(in the rows, 128 means zero)
The rows of Z fall into a few groups, which share some directions, and each row is roughly a mix of its group's hidden directions.
Z:
[[158  76  85 126 114 127 124 148 138  91 125 159 159]
 [136 155 160 164 140 184 130 104 103 144 145  92 138]
 [121 101 141 115 154 105  90 120 107  73 105 151 163]
 [120 113 165 120 197 102 138 108 114 134 131 166 114]
 [138 110 101 162 154 142 125 123 170 145 137  77 168]
 [137  75 168 120 181 144 153 142 114 104 135 112 124]
 [157 134 135 145  97  69 149 114 102 121  98 154 159]
 [123 109  75 124 105 126 121  70 110 153 135 139 163]
 [113  89 127 132  86 102 146 124 127 103  80 123  83]
 [154  86 127 116  99 112 134 164 115 152  74 153 144]
 [104  83 178 148 181 120 146 118 119 125 117 108 125]
 [ 95 157  90 150  85 135 109  96 137 174 130 127 143]
 [106  89 169  99 171 138 102 105 123  94 115 129 149]
 [107 170  99 142 143 148 104 151 101 141 186 135 142]
 [121 124 123 160 151  85 143 169 163 130  97 122 171]
 [119 166 170 135 133 135 175  79 154 112 108 117 131]
 [153  94  83 133 129 103  81 147 121 114 143 168 147]
 [178  84 114 114 108 138 157  98 131 153 103 136 160]
 [110 105 137 100 138 112  90 137 138 151  88 131  68]
 [ 85 156 166 109 119 138  81 137 152  94 114 111 110]
 [122 184 142 142 114 137 183 106 154 137  98 106 124]
 [116 125  64 104 109 121  86 102 116 120 161 119 110]
 [122 164 147 101 152 163 132 148 144 153 164 151  80]
 [128 111  84  92 128 134 100 173 106 160 144 134  91]
 [121 160 131 101 141 168 140 121 145 176 171 136  92]
 [117 176 148 106 148 145 137 109 139 104 153  70 111]
 [127  94 140  85 135 108  98 138 132 149  87 137  77]
 [136  89 104  80 154 116 113 138 173 128 131 169 142]
 [153 147 118  86 153 170 145 101 144 180 138 137 113]
 [122 162 113 104 120 152  72 143 136  93 135 128 173]
 [139 153 123 163 118  89 171  94 136 119 100  85 116]
 [150  73 100 107 117 105  91 164 100 146 130 144 118]
 [113  96 100 108 147  73 126 154 162 117 114 165 142]
 [139  80 101  94 135 106  85 147  99 107 150 152 117]
 [141 134 150 170 130  97 121 103 123 140 114 182 174]
 [ 90 106 131 149 141 134 126  73 128 162 124  95 167]
 [152  89 169  96 156 106 135 134 120  81 104 143 110]
 [108 126 103 114 116 189  80 125 101 156 135 121 106]
 [ 91 111  70 146 117 107  82 129 141 124 111  99 114]
 [141 131 139 164  92  90 153 130  85 131 110 146 174]
 [ 96 172 181 133 132 135 157 102 120 121 121  85 120]
 [128 101 144  91 120 159 148  73 149 165 127 100 123]
 [110  92 119  84 138 152 112 148 128 102 141  90  81]
 [141 174 158 162 124 101 177 155 108 133 128 116 156]
 [118  90  98  99 127  91 111 134 183 119 106 146 103]
 [113  65 100 146 130 160  99 155 155 100 127 129 130]
 [128 118 156 179  94 117 138 115 130  94 104  78 111]
 [ 89 119 115 156 124 118  60 127 152 106 129 101 107]
 [117 152 120 166 132  81 110 173 107  83 123 142 121]
 [ 75 154 152  99 117 143  84 118 146 103 132 103 105]
 [151 104  79 151 111 133 145 103 114 160 131 123 182]
 [120 129 168 122 136 119 121 171 132  66 122  94 100]
 [131  83 100 154 120 129 107 149 110 184 148 164 126]
 [114 162 136 101 156 124 115  95 141  85 156  93  93]
 [131  77 131 128 147 171  87 138 138 117 158 132 170]
 [169  81 105 114 118 127 153  93 116 154 110 168 143]
 [ 97 106  96 147 115  80 107 129 169 111 129  99  97]
 [ 98 132 119 122  82 132 143  91 141 161 135  95  80]
 [106 178 123 149 103 145 124 122  72 147 140 103  99]
 [149 168  85 152  96 136 123 145 138 169 128 166 147]
 [111 108  95 122  98  60 129 144 132  94 106 139 115]
 [160 129 143 126 137 124 132 196 121  77 126 142 104]
 [128 127 137 176 140 127 124 102 144 155 127 192 163]
 [101  89 153 107 138 152 102  91 132 107 111  93 165]
 [ 88 188 137 148  99 128  98 135 159 153 116 130 111]
 [138  95 153 106 165 109 110 133 110  65 112 134 151]
 [122 159 107 156 104 138 157 110  76 147  99  90 119]
 [157  95 151 132 174 132 184 142 118 133 151 103 111]
 [155  96 172 131 139 107 160 132 187 108 111 133 134]
 [108 138 111 133 129 179 139 157 179 153  87 131 117]
 [140 180 140  88 145 149 131 120 157 170 154 150 109]
 [160 120  75 125 119 117 116 109 108 125 128 150 191]
 [ 88 136 119 185 125  98 108 165 113 115 135 100 152]
 [121  96  88  89 123 142 122 160  94 107 169 116 102]
 [ 84 170 114 144 124 167 113 131 140 162 167 101 125]
 [140 148 185 128 129 121 177 156 100 128 109 163 140]
 [ 94 116  82 134 113  98  65 129 133 100 133 118 119]
 [127 165 123 155 115 101 140 118  73 119 173 131 161]
 [100 185 119 151 113 136 103 133  76 140 151 109 117]
 [155 138 158 119 153 180 137  98  99 134 171 138 153]
 [149 123 196 142 138 115 152 120 165 102  94 135 120]
 [ 98 168  86 186 111 110 122 144 116 149 148 124 130]
 [128  73  84  95 134 161  96 128 157 144 140 131 131]
 [130 137 111 126  75 174 134 137 151 141 137  71 128]
 [124 187 117 168 102 106 147 132  95 126 144 107 159]
 [159  96  99  80 111 155 143 172 132 144 124 101 114]
 [152  98  92 130 112 111 144 124 139 152 105 196 125]
 [109 173 128 160 145 142 137  97 121 107 188 113 145]
 [136 153 143 167 103  96 142 148  89  93 106 117 167]
 [132 160 129  83 148 163 124 131 105 166 165 166 124]
 [ 90 100 130 175 112 110  93 164 146 107 141  96 126]
 [123  77 133 117 128 177 128 123 124 108 133  75 159]
 [127 169 103 155 117 122 154 117  94 108 181 130 160]
 [104 179 169 143 133  92 113 112  87 120 138 100 131]
 [167 133 156 114 145 151 194 129 118 153 133 143 156]
 [121 107 116 142 156 121  49 145 144 112 129 151 140]
 [165 186 108  82 124 124 116 119 147 142 144 157 143]
 [154 141 130 131 158 100 131 164 112 116 129 198 107]
 [ 91 131 154 110 142 141 104 137 136 155 110  88  69]
 [138 164 160  95 107 153 133 113  83 131 111 160  92]
 [134 143  89 150 110 102 131 129  83 100 183 121 147]
 [116 133 139 101 142 184 125 121 133 181 133 140  81]
 [148  96 153 118 154 106 119 136 177  93 154 153 161]
 [ 97  84  83 121 121 106 105 152 173 138 124 120 103]
 [180 112 115 101 100  77 153 114 123 104 103 136 114]
 [ 93 164 157 134 131 145 103 175 142  95 140  99 101]
 [149 128 157 137 144 201 143 109 131 164 133 102 130]
 [ 98 125 155 185 155  99 116 136 133 100  91 121 152]
 [142 126 102 146 131  99  82 144 117  85 137 156 174]
 [157 119 105 120 169 103 126 127  97 119 139 191 151]
 [117 147 144 151 109 130 160 114 143  78 111  69 138]
 [168 137 187 100 132 144 163 101 147 123 126 149 106]
 [125 136 174  92 134  88 108 130 107 133  73 149 118]
 [159 189 121  93 116  82 149 118 110 140 118 126 116]
 [126 167 124 172  89 109 163 139 107 119 103 119 168]
 [154 145 156  99 148 130 189 139 117 154 129 168 141]
 [170 102 149  95 109  96 163 102 142 119  86 123 117]
 [142 122 141  73 109 180 104 124 121 141 128 160  94]
 [ 92 158 127 131  82 171 111 127 160 162 130 108 105]
 [157  78  83 128 123 122  97 155 131 104 137 158 155]
 [108 125  93 127 111  87 148 151  75 118  92 152 145]
 [158 111 151 137 125 200 109 109 129 128 150  98 147]
 [138  90 117  76 128 147 114 164 126 107 133  81 103]
 [104 103 143 103 140 184 155 122 155 108 135  91  99]
 [ 98 119 127 117 135 137  89 158 140 163 103 102  72]]
One row of each group comes first, with its name. Which group is each row after those in?
[131  80 137  86 162 154 105 117 165 134 130 140  91] | <9>
[143  96  96 139 139 109 110 102 185 106 144  93 148] | <2>
[151 172 106 106 102  98 112 152 128 105 129 174  96] | <77>

[135 125 111  78 106 130 156 148 115 112 124  74  87] | <9>
[150 127  96 116 164 179 114  98 122 155 136 122 173] | <2>
[ 91 162 107 147  81 116 125 116 137 162 131 131  80] | <77>
[112  98 108 113 105 117 110  66 121 120 113 101 170] | <77>
[175  93  86 114 109 116 173 107 106 142 140 140 116] | <77>
[137 106 154  77 139 159 152  82 148 157 137 106 115] | <77>
[169 136  85 115 120 108 115 109 118 119 123 143 194] | <77>
[141  86  77 131  88 118 150 148 121  87 127 105 121] | <9>
[138 130 183 100 119 153 144 132 131 136  87 162  87] | <2>
[132  79 110 152 110  92 124 130  97  80  99 123 149] | <77>
[117 142 184 151 135 137 167  78 155 134 106 123 133] | <9>
